In the rows, 128 means zero.
R: rows in 3 groups, each row roughly a mix of its group's directions (some rows in no group):
R (112 x 11):
130, 131, 146, 120, 144, 76, 158, 164, 149, 139, 99
120, 154, 161, 164, 99, 126, 112, 125, 143, 80, 142
112, 127, 96, 137, 106, 145, 155, 108, 176, 146, 160
111, 113, 93, 108, 154, 124, 122, 164, 112, 178, 126
178, 138, 141, 138, 96, 144, 119, 82, 144, 111, 137
176, 149, 148, 140, 118, 149, 114, 83, 150, 116, 111
132, 92, 147, 133, 79, 136, 150, 142, 105, 159, 104
166, 130, 91, 125, 96, 140, 99, 124, 136, 89, 151
111, 112, 147, 176, 91, 140, 108, 105, 146, 120, 98
158, 109, 159, 152, 137, 158, 97, 142, 154, 92, 133
118, 124, 125, 120, 126, 142, 148, 81, 183, 103, 108
125, 118, 137, 138, 149, 91, 66, 148, 108, 136, 115
113, 147, 131, 179, 110, 88, 102, 103, 106, 125, 131
104, 105, 147, 116, 121, 136, 155, 149, 91, 129, 180
133, 112, 114, 110, 127, 134, 67, 129, 86, 121, 104
109, 155, 138, 117, 103, 112, 177, 135, 134, 95, 93
98, 93, 95, 122, 141, 98, 157, 160, 117, 122, 153
141, 151, 151, 125, 107, 174, 79, 130, 112, 151, 132
155, 106, 113, 138, 174, 151, 136, 138, 154, 88, 111
149, 150, 128, 144, 135, 137, 177, 167, 138, 129, 168
167, 129, 112, 113, 149, 97, 86, 145, 153, 99, 115
149, 134, 180, 163, 119, 152, 105, 108, 148, 105, 123
145, 141, 135, 86, 152, 90, 94, 157, 114, 143, 142
88, 149, 162, 116, 114, 138, 135, 171, 153, 100, 136
157, 122, 99, 132, 102, 139, 101, 113, 113, 72, 140
123, 122, 123, 153, 88, 151, 157, 111, 153, 110, 174
124, 125, 146, 130, 120, 83, 109, 163, 132, 148, 179
141, 66, 98, 117, 93, 138, 135, 140, 117, 110, 134
136, 106, 127, 176, 184, 143, 117, 146, 137, 116, 123
142, 157, 136, 93, 156, 105, 97, 114, 128, 123, 82
112, 105, 131, 134, 132, 154, 150, 137, 141, 129, 59
146, 143, 162, 145, 121, 141, 64, 132, 114, 140, 109
123, 133, 103, 120, 114, 118, 86, 101, 136, 142, 184
108, 127, 133, 108, 121, 157, 66, 124, 120, 148, 159
133, 89, 149, 140, 137, 156, 133, 110, 105, 73, 135
136, 126, 100, 174, 105, 140, 121, 120, 138, 129, 185
152, 152, 147, 157, 90, 137, 107, 127, 174, 106, 138
168, 115, 121, 130, 94, 122, 138, 74, 117, 105, 145
127, 98, 119, 119, 135, 135, 88, 105, 81, 165, 119
125, 129, 85, 121, 88, 111, 164, 123, 153, 110, 157
176, 139, 164, 123, 91, 143, 111, 128, 100, 105, 124
111, 144, 177, 137, 99, 150, 126, 154, 147, 132, 167
124, 140, 103, 120, 124, 137, 132, 106, 195, 96, 131
141, 125, 85, 114, 101, 93, 118, 148, 118, 172, 144
111, 131, 131, 133, 155, 151, 185, 139, 96, 111, 154
101, 138, 157, 152, 123, 146, 108, 176, 142, 140, 164
146, 108, 154, 149, 94, 102, 153, 135, 135, 112, 80
149, 118, 134, 127, 85, 95, 128, 126, 80, 100, 110
91, 114, 139, 85, 144, 146, 156, 172, 125, 139, 129
137, 181, 123, 146, 139, 103, 124, 112, 159, 132, 170
102, 131, 147, 93, 156, 166, 104, 121, 92, 125, 104
126, 137, 101, 173, 144, 91, 162, 111, 132, 113, 156
96, 100, 137, 128, 166, 114, 167, 149, 120, 165, 133
127, 149, 131, 141, 124, 113, 135, 150, 196, 156, 114
114, 116, 110, 92, 152, 96, 170, 137, 112, 139, 93
143, 102, 151, 118, 120, 145, 142, 83, 80, 149, 133
142, 79, 136, 152, 143, 154, 129, 112, 123, 150, 174
107, 127, 99, 123, 81, 147, 152, 96, 159, 105, 136
103, 113, 118, 125, 130, 72, 106, 84, 112, 120, 136
112, 147, 157, 150, 96, 121, 122, 116, 126, 67, 132
139, 116, 112, 136, 111, 99, 136, 121, 83, 168, 166
152, 187, 136, 114, 104, 144, 127, 115, 105, 96, 136
113, 108, 104, 100, 126, 92, 164, 101, 96, 112, 108
88, 104, 115, 103, 130, 178, 146, 110, 135, 138, 101
114, 116, 113, 85, 168, 97, 121, 112, 92, 123, 109
144, 91, 126, 88, 126, 135, 111, 178, 105, 148, 121
117, 122, 104, 176, 112, 82, 117, 125, 117, 110, 159
150, 149, 116, 132, 133, 160, 91, 153, 161, 88, 118
104, 110, 86, 107, 157, 130, 174, 132, 145, 133, 152
98, 126, 110, 177, 143, 141, 145, 151, 161, 147, 154
113, 150, 111, 119, 125, 127, 159, 152, 186, 160, 127
120, 144, 153, 194, 131, 150, 110, 154, 141, 128, 132
139, 131, 140, 127, 133, 114, 142, 80, 155, 73, 111
137, 83, 103, 139, 116, 116, 136, 114, 89, 131, 174
103, 136, 140, 136, 128, 162, 93, 180, 124, 100, 142
133, 118, 165, 181, 88, 132, 145, 126, 127, 105, 112
138, 137, 118, 150, 140, 139, 102, 101, 134, 96, 187
153, 108, 133, 164, 80, 159, 128, 154, 129, 128, 154
103, 146, 88, 156, 98, 164, 147, 117, 151, 134, 109
173, 127, 111, 154, 90, 86, 133, 119, 148, 119, 145
92, 142, 156, 117, 109, 150, 104, 160, 102, 161, 144
148, 121, 122, 127, 136, 145, 84, 136, 153, 69, 126
114, 102, 93, 115, 125, 111, 129, 139, 133, 153, 188
120, 142, 111, 128, 171, 137, 137, 176, 155, 128, 166
92, 121, 110, 110, 108, 96, 151, 142, 116, 77, 136
141, 147, 126, 140, 92, 137, 91, 107, 113, 74, 127
138, 129, 110, 148, 123, 120, 124, 133, 151, 54, 131
129, 108, 85, 113, 166, 120, 119, 149, 142, 148, 85
131, 142, 92, 113, 147, 147, 93, 162, 139, 94, 98
137, 100, 112, 117, 103, 124, 136, 180, 131, 175, 120
118, 150, 94, 81, 108, 97, 141, 141, 151, 154, 118
114, 128, 91, 104, 134, 108, 121, 152, 87, 173, 136
133, 104, 118, 195, 121, 101, 151, 146, 134, 119, 123
120, 132, 139, 150, 96, 133, 157, 71, 133, 99, 111
114, 139, 116, 152, 150, 142, 93, 179, 147, 95, 126
142, 124, 153, 147, 98, 132, 122, 93, 109, 71, 126
127, 125, 111, 85, 137, 173, 115, 175, 136, 110, 125
107, 95, 124, 88, 144, 163, 111, 150, 109, 146, 98
118, 183, 129, 113, 145, 82, 146, 145, 128, 141, 106
97, 151, 165, 94, 97, 121, 161, 128, 143, 105, 120
90, 113, 171, 93, 106, 133, 94, 112, 117, 137, 115
135, 120, 121, 157, 131, 72, 122, 165, 138, 142, 162
146, 129, 167, 154, 158, 125, 154, 173, 134, 146, 150
142, 105, 157, 125, 83, 74, 130, 132, 137, 127, 108
91, 136, 183, 158, 149, 141, 132, 156, 137, 125, 128
120, 148, 89, 123, 81, 115, 134, 169, 118, 133, 154
154, 101, 160, 136, 124, 150, 97, 135, 133, 85, 96
93, 136, 120, 127, 118, 132, 181, 157, 92, 135, 151
137, 101, 96, 121, 88, 122, 156, 105, 153, 93, 144
109, 149, 89, 134, 161, 121, 104, 122, 171, 156, 144
140, 67, 151, 135, 160, 162, 118, 115, 124, 137, 121
178, 134, 151, 109, 91, 99, 92, 139, 128, 128, 124

one row of each group, then the others: which group is each in?
141, 123, 168, 117, 135, 77, 118, 167, 101, 126, 120	U
114, 157, 135, 115, 112, 114, 123, 133, 129, 184, 83	G
159, 154, 114, 141, 87, 126, 89, 96, 126, 100, 130	B

117, 178, 119, 113, 160, 106, 99, 153, 100, 116, 121	G
119, 140, 159, 195, 148, 108, 123, 121, 148, 123, 125	B
144, 114, 126, 146, 146, 179, 81, 146, 103, 123, 137	B
82, 170, 160, 147, 129, 112, 107, 143, 127, 138, 101	B
92, 104, 143, 160, 165, 121, 148, 168, 133, 113, 143	B
151, 124, 190, 155, 142, 126, 118, 126, 109, 160, 111	G
106, 116, 109, 166, 95, 143, 131, 97, 174, 136, 124	U
98, 169, 96, 121, 101, 125, 159, 117, 162, 121, 143	G
153, 120, 178, 168, 142, 122, 146, 103, 118, 123, 158	G
96, 165, 147, 157, 97, 90, 108, 111, 112, 126, 121	B
133, 80, 140, 131, 137, 125, 144, 123, 65, 135, 133	G
